Turns, then the turns between two rows, first turn first; the first pair answered:
A:
[-22.1 -17.9  -4.2 -39.7  -5.2  -5.8   0.0  -5.0  -0.9  11.7  -0.5] => [-22.9 -12.8   0.7 -38.3 -11.7  -8.1   3.9  -2.7  -2.7  12.4  -2.7]
[ 17.6 -35.5  -3.9 -10.7   5.1 -13.6  10.4  -3.9 -17.0 -26.9  17.5] => [ -2.4  -9.1   0.1  15.8 -21.7 -14.3  40.7  -3.3 -19.2  10.9  -0.7]
[  0.4  32.6  12.0  20.5  -3.9  -0.3  15.7  -7.3  -5.0 -10.3 -10.8] => [ -3.0  32.8  10.7  11.4  10.2  16.6 -13.0 -11.6   2.1 -12.5  -2.3]
V:
[13.0  8.1 -5.1 10.1  9.3 12.1 -7.7 -0.9  3.6 -3.4 10.4] => [ 16.1  -5.5   3.1   8.1   2.6  13.9 -11.7  -4.1  -2.9  -6.4  10.1]
[ 39.5  -5.0  -4.3   9.2   5.8 -26.9  18.2   5.0   0.6 -16.7  13.8] => [ 35.9  -8.7  -2.5   4.4  -0.5 -27.1  22.4   6.0  -0.3 -17.0  15.4]
[-14.9 -27.9  -8.5 -69.8  28.6  -9.1 -36.4  -6.3  12.8 -29.2  19.4] => [-21.4   4.4 -15.8 -58.5  46.6  -7.9 -36.2  -5.5  27.5 -25.1  15.4]
W:
[ -8.3  27.3  -2.7   8.6  12.0 -13.4  12.1  -2.6   6.1   4.7 -13.6] => [ -9.7  23.1  -4.9  -1.3  22.5  -7.4  -2.1  -2.1  12.9  -0.9 -10.0]
[-15.5  13.4  -5.1   5.9  18.2  26.5 -12.5   0.6  15.0   7.5  -9.9] => [-10.4  15.4  -2.3  22.3   0.7  12.8  19.7   3.3   7.2  11.1 -20.9]
[-13.1 -23.7  13.8   6.1 -46.9  18.3 -20.7 -27.2 -11.9  17.1  10.2] => [  4.3 -18.1   0.6  -6.3 -46.2 -26.8  36.4 -14.9 -14.6   1.9   2.3]

Each pair is 2 to 3 turns apart.
[-11.4 -28.5  28.2  20.8 -22.2  14.0 -25.9 -12.9 -25.6  -0.2  -7.6] => [  9.0 -35.2  16.2  11.5 -18.7 -26.3  18.4   0.4 -31.5 -16.1 -11.6]	A then W
[ 18.0   9.5   4.3  31.4   3.5  18.7 -19.4  -3.8  -2.9 -13.7   6.4] => [18.5 23.2 -1.0 39.7 -0.7 11.3  5.6 -1.6  0.1 -1.8 -1.7]	W then A
[ 26.0 -20.7 -17.0 -11.8 -20.7  -4.6  31.5  24.4 -16.8   7.2  13.4] => [ 19.5 -20.0  -8.7   8.2 -33.4   5.6  25.0  21.9 -21.4  15.1   8.0]	W then W then W
[  1.9  17.4   2.6  29.7  -7.1  14.9  -0.9  -7.6  -6.2   9.2 -11.0] => [ -1.2  30.3 -16.7  -2.0  15.8   1.6   9.8  -0.6  11.8   5.1  -4.3]	W then A then W
[ 24.7 -24.6  30.9   7.3  -1.3   4.8 -41.4 -20.3 -25.9 -36.7   6.8] => [ 41.5 -24.2  20.4  -2.9   2.2 -31.3   0.3 -12.1 -29.1 -47.9   4.6]	W then W
[-10.7  16.5  -7.8  -9.2  28.2 -21.3  18.3   0.5  12.8 -13.8 -13.0] => [-19.7  24.4  -3.6  -6.8  28.9  -9.1   5.6  -1.9  17.6  -3.5 -10.4]	A then A
[  9.7 -17.0  14.4  43.0  19.6 -17.0   7.1   4.0  -2.8 -14.4 -13.3] => [  3.8 -15.7  10.8  26.5  36.8   3.9 -25.8   0.0   9.7 -20.1  -4.9]	W then W
[ 25.2 -13.2  23.0  29.3 -15.9  30.1  -5.6   6.6  -9.5  34.2   2.4] => [ 21.7   4.8  17.3  35.8 -12.6  26.4   5.1   8.8  -4.7  42.5   0.4]	A then W then A
[ -0.8   9.9  11.6  -4.3  16.8   3.1 -43.6 -11.4 -10.2  -6.3   4.3] => [ 17.6  -8.3  21.4   9.6  -9.5 -25.5  -1.1  -6.9 -29.7 -10.7  -7.4]	A then W then A
[  7.0 -33.4  -0.5 -27.7   5.8 -31.8   3.2  17.1 -17.8 -36.9  -5.5] => [-17.6  -9.3 -11.6 -51.3  17.9 -25.5   1.8  19.5   4.6 -11.5  -3.7]	A then W
[-29.6  -8.5  -9.7 -46.8  12.5 -32.3  18.2  16.3  11.6   3.7   9.6] => [-28.1 -23.4  -1.2 -51.1  18.0 -15.3 -11.1  11.6  11.7  -4.0  16.0]	A then W then A
[-22.6 -20.9   0.9  -6.4 -30.4 -10.4   7.1  20.8 -28.1   4.6 -10.1] => [-25.2  -6.2  -9.6 -12.6 -23.2 -16.7  18.4  25.7 -19.3  10.1 -12.5]	A then W
[-39.5 -15.5  10.2 -14.0 -17.6 -16.6 -20.4  -9.6 -10.3  -1.6 -14.9] => [-37.6  26.6  -2.5   5.3   4.8 -12.5 -17.7  -7.3  11.0   1.1 -19.7]	V then V then V
[ -3.4   6.2   5.8  13.0  -5.7  12.6 -28.0  -7.5  20.8  -6.8  -8.0] => [ 16.7  -6.6   8.2  13.2  -8.7 -12.8   1.5  -3.7   5.8 -29.2  -9.1]	A then W then W
[ -1.6 -28.8  13.6 -12.4 -26.2 -18.2  15.7  -9.5   0.6  -5.3  -7.9] => [-10.1 -29.3  19.2 -11.3 -21.5   4.3 -16.7 -16.6   5.0  -1.8  -2.8]	W then W
[ -1.5  19.3  -5.1  32.5   2.2  27.1 -22.7  -2.9  17.4  16.2   4.5] => [ 23.9 -26.2   4.3  17.3   2.2  17.0 -31.6  -1.0  -3.1 -13.7  18.0]	V then A
[ 17.9  -6.4   7.9  25.7 -12.5  16.7  -5.9  -2.6 -23.9  -4.3   5.2] => [ 14.2 -25.0   2.2 -21.3  -2.3   6.7  -7.2  -0.1 -18.9 -10.5  17.2]	V then W then W
[ -1.4 -10.6   1.9 -29.5 -13.9  -9.8  16.8   2.7   4.2   8.4   1.3] => [  3.3  30.0 -11.2  -3.7   8.1  -9.1  14.1   6.3  21.7   7.3  -5.6]	V then V
[-10.8  24.3  17.6  31.5  15.7 -38.5   8.1  -8.1 -14.0   2.7  -5.5] => [-12.6  22.0  22.2  38.8  12.6 -25.6  -7.1 -13.5 -16.8   8.6  -6.2]	W then W then W
[  3.6 -34.5 -13.6 -22.7 -18.3  -8.5  29.5  -2.6   5.7   1.7  15.1] => [-10.1 -36.6   0.9   0.6 -32.2  21.2   3.1 -11.7   1.2  19.3  11.7]	W then W
[-29.6  22.1  10.9  30.9  20.0   5.7  -4.1 -30.4  -4.1 -11.4 -16.0] => [-16.7   6.8  14.8  37.6  13.1  -2.2  -0.9 -29.7 -14.1 -25.7 -15.1]	A then W
[-35.8  -3.2  24.6 -24.1 -24.9  21.3  -2.7   0.1  -5.2  43.4 -13.8] => [-30.5  16.1  13.8 -23.5 -16.1  -4.7  34.9   6.7  -0.2  39.9 -21.6]	V then W
